Some points, one per row:
[ 13 -38  16  47  -2  16 -10 -14  46 -24  30  63  51  16 -49 -41  25 -53
  41  54  34 -47   2  16  49 -18 -47 -48  -7 -65 -38 -47]
[-60  23  75   1 -48  -5  14  33  26  30  13  15 -38  22  65 -35 -76  25
 -81 -57 -50   8  52  22  36 -76 -44  10 -39  -9  24  25]
[-61  19 -21  28 -47 -33  53  -6  57  34  43  -7 -78  25  44  17  -6  28
 -16 -41 -78  -1  54  15  28  12 -71  11 -15  29  54  21]
[-38  22   5  24 -28  -2  42   3  30  29  29  -6 -47  16  14   8  -9  34
 -18 -20 -54   5  37  18  25   1 -40  23 -18  43  39  -9]
[ -1 -59 -25  36  -1 -34   2 -26  29 -52  37  44  -8  22  -3   1  43 -43
  35  15  -8 -53 -15  12  24  21 -14 -55  -6   9 -30  -5]
[-33  23  43  19 -38  22  -4  27  13  35  27  -4 -33  18  55 -19 -54  27
 -73 -41 -50   3  50  15  32 -53 -39  17 -36  24  19  25]
[-73  18  75  12 -50 -13  11  16  37  29  17  26 -32  21  60 -26 -72  15
 -74 -65 -52  -1  54  15  38 -59 -61   1 -37 -16  18  22]
[ 55 -66 -58  46  14  21  -8  18  16 -52  13  44  37  13 -56  11  40 -62
  45  83  10 -66 -25  22   7   9  10 -58  -6   9 -60 -55]
[ 13  38  70 -76   1  29 -36  29 -42  37 -87 -22  43 -31  -9 -36 -62  29
 -38  -2  19  54   4  -1 -46 -63  38  33 -10 -40  15 -30]
[  8  20  30 -28 -40  11 -33  81  -1  28  -4 -11 -63  13  21 -67 -83   7
 -65 -14 -61  17  51  32  14 -59  10  15 -46  -6  12 -16]
[-13  13  -3  -3   4 -88 -42  21  29  11  -7  40 -18  18 -60 -12 -47 -11
  43  21   5  13  16  27   9  30   7 -11 -13 -88   7 -54]
[ -5 -14 -37  53  19 -42 -46  -2  24  -9  57  38 -19  15  12 -49  30 -36
  35 -12   5 -31 -12   6  58  26 -18 -33   3 -33 -35  10]
[  3 -71  16  22  10  62  -5  18  -8 -74  14  27  44  12   0 -13   6 -63
  21   5  16 -50 -33  15  13 -43   9 -56 -14   4 -63  -2]
[ 22  61 -43 -64  81   2   8 -86 -78  41 -46 -81  16 -71  19  58  73  52
  30 -30  79  74 -76 -76 -70  75  63  67  74  44  20  57]
[  -5  -13  -52  -15   -2 -107  -35   11  -29  -35   24  -44  -94    2
   27  -20   -7  -22   24  -65  -20   18  -14   -3   15   68   18  -14
    8   36   -2   43]
[  8 -63 -17  31  17   7  -5 -32  13 -54  20  39  47  11 -17  -1  35 -41
  26  29  20 -53 -30  12  21  -4 -10 -44  -4  11 -48  -8]
[-22 -11 -32  54  12   5 -53   7  26   3  77  12 -38  15  29 -70  41 -16
   9 -25 -20 -34  -9  -2  55  18 -33 -26  13  -4 -35  44]
[  2 -22  11  33  23   0 -49  21   3 -13  24  45  27  13  -5 -78  -1 -44
   0 -10  22 -30 -16  15  45 -13   4 -37   1 -85 -60   8]
[ 14 -75 -18  31   2  38 -11  19  -6 -75  29  20  23  21   5 -17   1 -62
   8   6   4 -57 -25  19  25 -23   8 -52 -16  10 -59   1]
[-16  18   4  30 -28   3  -5  15  -5  25  28 -17 -20  17  55 -16  -2  26
 -47 -46 -20   4  34   2  36 -14 -28  18 -10  33  15  58]
[-51  19 -13  31 -39 -16  28   9  38  28  49  -7 -72  25  23  -7  -6  30
 -17 -31 -67   1  47  22  38  -1 -54  17 -17  33  34   6]
[  3  58 -17 -47  63   1  13 -71 -58  34 -33 -46  -3 -59  27  20  52  44
   0 -32  68  60 -55 -61 -48  51  23  50  64  23  17  48]
[ 11   9  -9  15 -39  12  25  18  11  21  -2  -9  -9  14   4  37  -5  24
 -19   7 -30   1  43  14   8  -2 -20  19 -22  37  32   2]
[-46  26  28 -16 -34 -69  19  -3  33  30 -10   0 -30  10  31  28 -57  27
 -29 -48 -32  23  49  17   6   3 -34   8 -18  -1  45   4]
[ 18  36  55 -76   4  12 -26  20 -24  28 -78 -18  37 -33 -17 -32 -52  22
 -26  12  22  51  -1  -8 -46 -45  25  27   2 -44  17 -44]
[ 19 -72 -26  29   4  14 -26  28 -13 -79  29   3   5  18  -7 -20  -4 -60
  18  10  -5 -40 -23  14  20  -1  25 -49 -13  11 -59  -3]
[  67   55  -65  -66   65   48    7  -58  -85   33  -39  -93   11  -87
   -3   50   75   55   26   12   55   64  -71  -81 -103   77   62   64
   82   75   11   30]
[  81   46  -59  -67   62   90   11  -49  -84   30  -48  -93   42  -84
  -15   72   74   58   11   29   57   58  -75  -78 -111   61   72   77
   75   87   11   23]
[ -3  66 -11 -71  79 -16 -23 -71 -76  36 -49 -62  12 -68  13  -3  42  35
  20 -34  92  81 -71 -73 -54  54  56  61  71  -5  10  54]
[ 18 -74   5  28  10  81  -1  15 -14 -79   6  29  49  15 -14  -4  17 -68
  22  27  11 -56 -33  18  10 -44  18 -58 -16  12 -70 -11]
[ 29  40  60 -74   4  47 -17  13 -47  34 -94 -23  55 -36 -15 -12 -49  40
 -37   7  19  50  -5  -5 -62 -55  36  35   1 -22  23 -30]
[-13  66 -14 -69  86 -32 -20 -91 -69  31 -44 -60  25 -72  19  18  65  45
  31 -46  89  74 -80 -78 -56  67  43  52  77   0   5  59]
Then 10 other points, each followed by its number:
[-55  38  36 -15 -35 -53  -7   7  13  40  -1 -14 -43   7  50  -3 -62  24
 -48 -60 -36  27  48   6  15 -15 -29  20 -25   6  36  15] 0
[ -9 -62 -14  28   6 -20 -14  18  -4 -70  35  37 -22  16 -11 -12  11 -74
  59  -3  -3 -44 -22   8  26  10   6 -67 -13   7 -44  -9] 1
[ 22  30  16 -36 -10  44  45  17 -10  31 -36 -17   7 -34  11  30 -13  43
 -51  22  -9  28   3 -22 -53 -41  24  44  14  15  41 -20] 2
[-40  19  14  17 -25 -21  39 -25  33  23  16  11 -21  19 -15  25  -5  27
  13   1 -30   5  25  12  16   9 -39  10 -10  12  37 -33] 3
[ 25 -62 -39  19  -1 -11 -30   9  15 -61  22  36  -9  19 -32 -11   9 -64
  58  28 -14 -44 -13  18  15  23  15 -60 -12  -1 -36 -38] 4
[-65  22  50   2 -58 -41  73 -16  61  30 -12  13 -14  21  41  71 -46  34
 -44 -36 -44   6  61   9  11 -18 -64  19 -23  19  68  14] 5
[  66    5  -48  -10   -1  -30  -40   48    7    0  -15   29  -12   20
 -127    8  -49  -16   86  109    3   13   13   39  -20   43   76  -17
  -18  -74   -3 -126] 6
[ 13 -73 -13  26   0  28  -8  23  -4 -71  18  16  28  16   2  -5   0 -60
  14  11   4 -47 -25   9   9 -12   6 -47 -15  20 -46  -2] 7
[ 40 -36 -17  36  27  61  -6   4  -7 -33  17  39  77   6 -27 -13  30 -37
  12  36  42 -50 -35   6  15  -8  11 -29   1 -41 -68 -15] 8
[ 21 -86   1  40   8  76   6  18  -9 -81  19  35  42  24  -9   2  26 -76
  32  24   9 -71 -36  10  14 -43   7 -66 -14  15 -63  -6] 9
Which of these numbered points is nearest to each point below, looking only along the 4 directions in which the first points spread most? Its number follows each.
[ 34 -31 -15  27  28  39 -22   3  -5 -27   5  37  61   8 -29 -30  16 -39
   8  34  36 -37 -29   9  14 -12  18 -29   0 -55 -67 -16] > 8
[-50  26  38   2 -61 -23  77   9  52  33 -13  -9 -23  15  23  42 -30  44
 -35 -17 -45  17  71  10   8  -4 -60  22 -13  33  76  22] > 5
[  2 -38 -12  66   5  43 -33  14  44 -17  74  40   2  20   9 -54  39 -33
   9  18 -18 -63   2   4  53 -11 -42 -46  -1 -23 -47   4] > 1
[ 29 -60 -18  61  21  46  21 -22  26 -44  21  58  77  21 -22  23  64 -46
  20  47  20 -85 -31   6  17   4 -17 -46   3  -8 -69 -12] > 9
[ 19  39  53 -58 -11  51  42  15 -20  35 -71 -13  44 -35 -15  32 -35  49
 -57  38   6  42   9 -18 -82 -56  30  48   5 -15  41 -38] > 2
[ 56 -51 -52  28  30  -7 -49  18  -5 -44  11  22  26   8 -65 -16  26 -55
  56  64  26 -47 -33  12   9  24  35 -42  -3  -7 -70 -44] > 8
[  9 -69 -17  17   7  -8 -28  11  -3 -70  13  40   3  14 -37 -19  10 -68
  62  29  11 -41 -27   9  21  -4   9 -68  -5 -11 -43 -43] > 4
[ -9  12  -9  20 -25 -12  35  -8  35  12  16  23 -20  21 -57  34   0  19
  34  44 -32  -4  31  21   7  14 -20   2 -15  14  31 -77] > 3
[ 45 -60 -45  51  24  24  -4  -3  19 -55  22  53  60  13 -47   6  52 -54
  39  70  22 -76 -27  13   8  10   4 -53   0  -2 -71 -38] > 9
[  4  35  63 -60 -12  31  33  16 -14  34 -77 -10  42 -38 -12  15 -47  43
 -60  33   8  46  13 -14 -63 -68  22  41   5 -36  41 -47] > 2
[  60   46  -21  -67   60   73    3  -48  -84   34  -45  -82   47  -80
   -2   42   69   60   -2   11   58   57  -67  -77 -106   34   59   76
   71   58   12   25] > 2
[  83    3  -68    9  -17    5   -1   46   15   -3   -3   14  -18   17
 -127   37  -28   -5   92  127  -20    4   21   46  -22   42   69   -7
  -18  -25   11 -127] > 8
[  76   47  -36  -70   63   80   22  -57  -83   30  -51  -92   54  -83
  -12   75   80   63    2   27   62   55  -71  -77 -114   49   62   72
   69   78   14   20] > 2
[ 30 -42 -12  23  13  39  -1   6  -3 -38  11   5  28  17 -31  10  18 -27
  16  52  -1 -45 -13  15  18 -17  10 -25 -12  18 -55 -16] > 7
[ 31  55  -7 -72  64  39   0 -42 -85  33 -51 -78  42 -85  19  15  49  54
 -18 -17  62  55 -67 -77 -94  20  51  73  76  26  12  29] > 2
[-64  23  21  18 -56  -2  62  -7  46  34  20 -17 -49  17  81  40 -16  35
 -48 -57 -59   6  65   7  14  -6 -72  20 -16  61  58  52] > 5
[ 45  59  -6 -76  70  48 -12 -48 -86  35 -58 -77  52 -86   3  14  52  51
  -7  -2  66  61 -71 -76 -99  32  57  75  75  29   9  23] > 2
[  37    7  -35  -20   -3  -66  -19   27   30    1  -30   42    5   15
 -124   26  -52  -14   86   87   11   11   14   31  -28   51   50  -15
  -12  -91   13 -124] > 6
[ 34  63 -32 -73  68  -6  30 -91 -74  42 -70 -69  68 -56  12 110  65  65
  23 -26  73  70 -62 -61 -90  53  66  68  59  52  33  51] > 2
[ 34  50 -24 -57  60  23  27 -72 -65  27 -42 -68   7 -66  17  50  58  53
   0 -13  59  59 -59 -67 -73  46  38  65  62  50  26  37] > 2
[ 13  40  70 -71 -20  11  16  29 -11  39 -90 -16  19 -21 -16  10 -73  37
 -59  17 -10  60  29   1 -64 -58  18  39 -13 -39  46 -51] > 2
[ -3 -46   6  31  10   9   6  -6   9 -38   5  22  32  19 -12   4  24 -33
   0  31  13 -44 -19  11  25 -22 -15 -30 -10  -3 -47  -5] > 7
[-48  27  46  -4 -71   6  89  15  38  41 -17 -22 -17  16  37  51 -26  53
 -54 -24 -56  12  71  17   7 -22 -56  36 -20  42  84  30] > 5
[ 18 -70 -33  19   4  -9 -28  18  -2 -82  16  15  -7  18 -17  -7  -7 -70
  33  19  -2 -40 -21  12  17   7  24 -53 -13   6 -50 -17] > 4
[ 11 -66 -17  22   6   1 -17  16  -2 -72  19  42   6  13 -36 -13   4 -70
  58  34   9 -46 -25  17  17  -5  10 -66  -9  -5 -47 -39] > 4
[ 28  49 -22 -61  64   3  23 -88 -53  25 -52 -50  10 -65   3  55  61  47
   8   0  64  59 -57 -68 -77  58  33  52  66  33  25  17] > 2
[ 21 -64 -31  22  -7 -41 -36   8  29 -62  31  48 -30  24 -31 -23  10 -60
  57  25  -8 -50 -15  20  29  26  12 -68 -13 -11 -32 -35] > 1
[ -2 -57 -20  20   5 -28 -14  12  -2 -67  31  28 -26  12 -16 -15  11 -72
  61   0  -4 -36 -26   3  27  17   3 -66  -6   6 -37 -14] > 1
[ 58 -50 -56  33  27   9 -39  16 -10 -51  14  23  30   9 -62  -7  34 -51
  59  75  22 -54 -35  15   4  24  33 -49  -3   4 -74 -44] > 8
[ 10 -23  21  27  22  34 -47  21  -7 -17  18  43  51  18 -11 -73 -10 -33
 -19   7  25 -30 -17  15  37 -29  11 -27  -6 -78 -59   4] > 6
[-30  17  39  20 -59  17  70  16  32  34  -4  -6  -9  18  25  33 -20  34
 -53 -15 -43  -4  65  14  14 -28 -50  24 -23  34  64  20] > 5
[ 38 -50 -22  41  30  53  12 -15   5 -40  21  44  75  13 -17  10  45 -40
  11  41  29 -64 -31   5  16   4  -3 -38   3 -18 -71  -8] > 8
[  4  24  -8   1   5  16 -36  31 -13  19  36 -20 -74 -36  51 -67   3   9
 -54 -19 -22   7  -4 -34   9  -5   0  20  20   2   0  26] > 3
[-47  18  36   0 -26 -71  21   9  33  37  -7  29 -28  20  14  -1 -38  24
 -29 -32 -24  12  33  18  18 -12 -20   9 -22 -39  41   6] > 0
[-87  32  91 -13 -51 -55  69  -8  59  37 -40  30   4  24  13  27 -46  33
 -42 -28 -21  31  60  19   3 -29 -69  13 -17 -36  68   3] > 0
[ 11 -65 -14   9  -2  12   4  17  -7 -74   9  22  31  16 -10  13   2 -53
  25  12   5 -32 -23   8   6 -16  22 -47 -15  16 -41 -12] > 7
[ -13   24   70   39  -55  127    4   68  -27   52   32  -31   -4   39
  103  -23  -30   65 -127  -50  -61   -5   48   32   33 -127   -8   51
  -52   74   14   97] > 5
[-58  22  49   2 -37 -66  25  16  39  34  -6  28 -32  30  21   4 -53  30
 -31 -34 -31  16  45  23  17 -18 -25  15 -23 -31  44   9] > 0
